Here are some points, each followed by its number:
[-0.2   0.95 -0.79 -0.73 -0.21 -1.05  0.34  0.66 -0.67 -1.33  0.57] 0
[-0.59 -0.51  0.21 -0.5  -0.3   0.06 -0.76 -0.94 -0.58  1.94 -1.02] 1
[-0.42  1.43  0.87  0.61  0.44  0.86 -0.04 -1.92 -0.17 -0.26 -0.44] 2
[ 0.97 -1.13 -0.22 -0.26 -0.15 -1.12 -0.28 -0.77 -0.14  0.99  0.85] 3
[ 1.17  0.75 -0.59  0.84  0.53  0.52  2.06  0.49  0.03 -2.03  0.83] 4
[-0.51 -0.21 -1.32 -0.6  -0.31 -0.25  1.18  0.32  1.66 -1.41 -0.67] 5
[ 0.21 -1.05  0.86 -0.33 -0.05 -0.2   0.13  2.03  0.78 -1.61 -0.88] 6
[-0.22  0.82 -0.05 -0.04 -0.86 -0.99  1.21  0.81 -0.01 -1.55 -0.48] 7
[-0.65  0.59  0.55 -0.11  0.89  0.   -1.55  0.72  0.38  3.69  1.37] 8
[ 0.64 -0.75  0.1  -0.18  0.19 -0.84 -1.19  2.   -1.07  2.48  0.41] 9
[ 0.03 -0.38  0.66 -0.58 -0.93 -0.53 -0.59 -1.61 -0.61  0.52  0.26] 10
[-0.41  0.34 -0.23 -0.74 -1.54 -0.35 -1.   -0.5  -0.81 -2.27  0.46] 11
[ 0.62 -0.81  0.55 -0.68 -0.1  -1.15 -0.1   0.16 -0.22  1.46  0.6 ] 12
[ 0.51 -0.66  4.04  0.82  1.8   0.14  3.63  1.66  1.09 -1.02  3.05] 13
[-0.31 -1.37  0.58 -0.17 -0.24 -0.08 -1.68 -0.07  0.25  1.2  -1.37] 14
[-0.66 -0.78 -0.54  1.54 -1.41  1.48 -1.42 -1.67 -0.83  2.1  -1.3 ] 15
[ 1.23  0.07 -0.19 -0.12  0.28 -0.63  0.26 -0.15  1.18  1.74  0.  ] 16
[-0.69 -0.15  0.97 -0.46 -0.11 -0.7   2.55  2.47  0.33 -1.41  0.11] 17
[-0.46  0.38 -1.07 -0.15  0.37  1.01  0.1  -0.32 -0.68  2.11 -0.27] 18
[ 0.52  0.59 -1.09  0.23 -0.27  1.28  1.31  1.21 -0.52 -1.27  0.62] 19
[-0.36 -0.27 -1.03 -0.41 -0.71  0.75 -0.81 -0.66  0.16  0.54 -1.47] 20
[-0.49 -0.78 -0.74  0.   -0.45  0.56 -0.57 -1.13 -0.59  2.31 -1.17] 21
[ 0.45  1.21 -1.76  1.28  2.09  3.05  1.08 -0.06 -0.06  2.08 -0.1 ] 22
[ 0.97 -0.49 -0.34  0.23 -0.27 -0.65  0.18  0.13  0.71  2.01  1.2 ] 23
[-1.   -1.03 -0.18  0.92  0.05  1.75 -1.34  0.23 -0.64  2.09 -1.07] 24
[-0.47 -0.34 -1.08 -0.02 -0.15 -0.17  0.26  0.52 -0.41 -0.38 -1.2 ] 25
[ 0.27 -0.64  0.64 -0.8   0.82 -0.82 -1.12  0.82 -0.74  1.35 -0.89] 26
[-0.39 -0.5  -0.22  0.63 -0.72  1.36 -1.21 -1.5  -0.33  3.52 -1.06] 27
[-0.48  0.4  -1.12 -0.91 -0.72 -0.37 -1.16 -0.4   0.7  -0.94 -1.14] 28
[ 0.71 -0.3  -0.39  0.49  0.92 -0.26  0.44  0.5   1.58  2.22  0.73] 29
[-1.   -0.81 -0.39  0.94  0.72  0.66 -0.11  0.3  -0.34 -1.48 -0.52] 30
Which three points above are nearest to each new point by angle? Their numbers follow each, nearest first.
[-0.31  0.41  1.55  0.98  1.39  2.29 -1.04 -2.14 -0.42 -0.23 -0.59] --> 2 15 24
[-0.44 -0.65 -0.53 -0.41 -0.96 -0.35 -0.83 -1.66 -0.35 -0.04  1.23] --> 10 3 11
[-0.42  0.05 -1.74  0.72  1.49  1.29  0.91  0.38  0.2   1.92  1.  ] --> 22 18 29
[-0.54 -0.64  0.79 -0.62 -0.87 -1.1  -0.86 -0.32 -1.14 -2.07  0.67] --> 11 0 10
[-0.29  0.54 -1.13 -0.71 -0.66 -0.84 -0.88 -1.58 -0.37 -1.2   1.39] --> 11 0 10
[-0.71  0.63  0.55 -0.15  0.11  0.33  0.22 -1.88  0.83  0.04 -0.56] --> 2 10 1
[ 0.69  0.59  2.4   0.5   1.95  0.43  3.46  2.63 -0.97 -1.64  2.19] --> 13 17 4
[ 2.56  1.58 -0.35  0.42  0.43 -0.68  2.93  1.   -0.11 -1.93  1.74] --> 4 19 7
[-0.43  2.71  1.37  0.54  0.86  1.07 -0.41  0.62  0.85  4.32  3.06] --> 8 29 23
[-0.24  2.65  3.18  2.07  2.39  0.67 -0.68 -2.09  0.81 -1.01  0.11] --> 2 13 22
[-0.81  1.09  0.92  0.06  0.2   0.4  -1.13  1.45  0.26  3.76  2.12] --> 8 9 23
[ 0.93 -1.06  0.06  0.1  -0.4   0.14 -1.2  -0.13  0.22  1.09 -1.58] --> 14 21 20
[-0.55 -1.01 -0.36  0.82 -0.73  0.58  0.01 -1.05 -0.09 -0.92 -0.43] --> 30 15 20
[-0.22  0.05 -0.91 -1.21 -0.7  -0.65 -0.73  0.74  1.02  0.13 -1.06] --> 28 20 5
[ 3.29  0.6  -0.24  0.9   1.4  -0.35  2.4   1.37  0.38 -1.89  3.04] --> 4 13 19
[ 3.63  2.27  0.06  1.84  2.02 -0.67  3.13  1.57  0.32 -1.89  4.11] --> 4 13 19
[ 1.32  0.11 -1.12  1.26  1.1  -0.87  1.2   0.8   2.96  2.57  0.95] --> 29 16 23
[ 0.25 -0.41 -1.22  2.76  2.96  4.6  -0.37  0.97 -0.04  2.55  0.5 ] --> 22 24 18
[ 0.04 -1.31  1.08 -0.52 -0.65 -0.91 -0.43 -2.16 -0.18 -0.91 -0.2 ] --> 10 11 3
[ 0.27  0.32  3.65  0.52  0.68 -0.01  3.78  1.77  0.65 -1.11  2.28] --> 13 17 4
[-0.98  0.02  0.05 -0.4  -1.21 -1.31 -0.52  0.06 -0.97 -1.95  0.28] --> 11 0 7
[-0.49 -0.74  0.5  -0.15  0.02 -0.54  1.85  1.94  0.33 -1.28  1.18] --> 17 13 6
[ 0.38 -0.39  0.05 -0.71  0.1  -0.61 -0.91 -1.91 -0.14 -0.97 -0.16] --> 10 11 28
[-0.05  0.88  1.89  2.34  1.02  1.82 -0.83 -1.63  0.46 -1.45  0.24] --> 2 30 13
[ 0.   -1.61  0.61 -0.75  0.97 -0.89 -0.74 -1.94 -0.39 -1.28 -0.64] --> 10 3 14
[-0.99 -0.56 -0.89  0.12  0.62  0.17 -0.65  0.    0.7  -1.37 -0.5 ] --> 30 28 5
[-0.59 -0.16  0.17  0.41 -0.48  0.21 -0.38 -2.69  1.33 -0.65 -0.95] --> 2 20 28
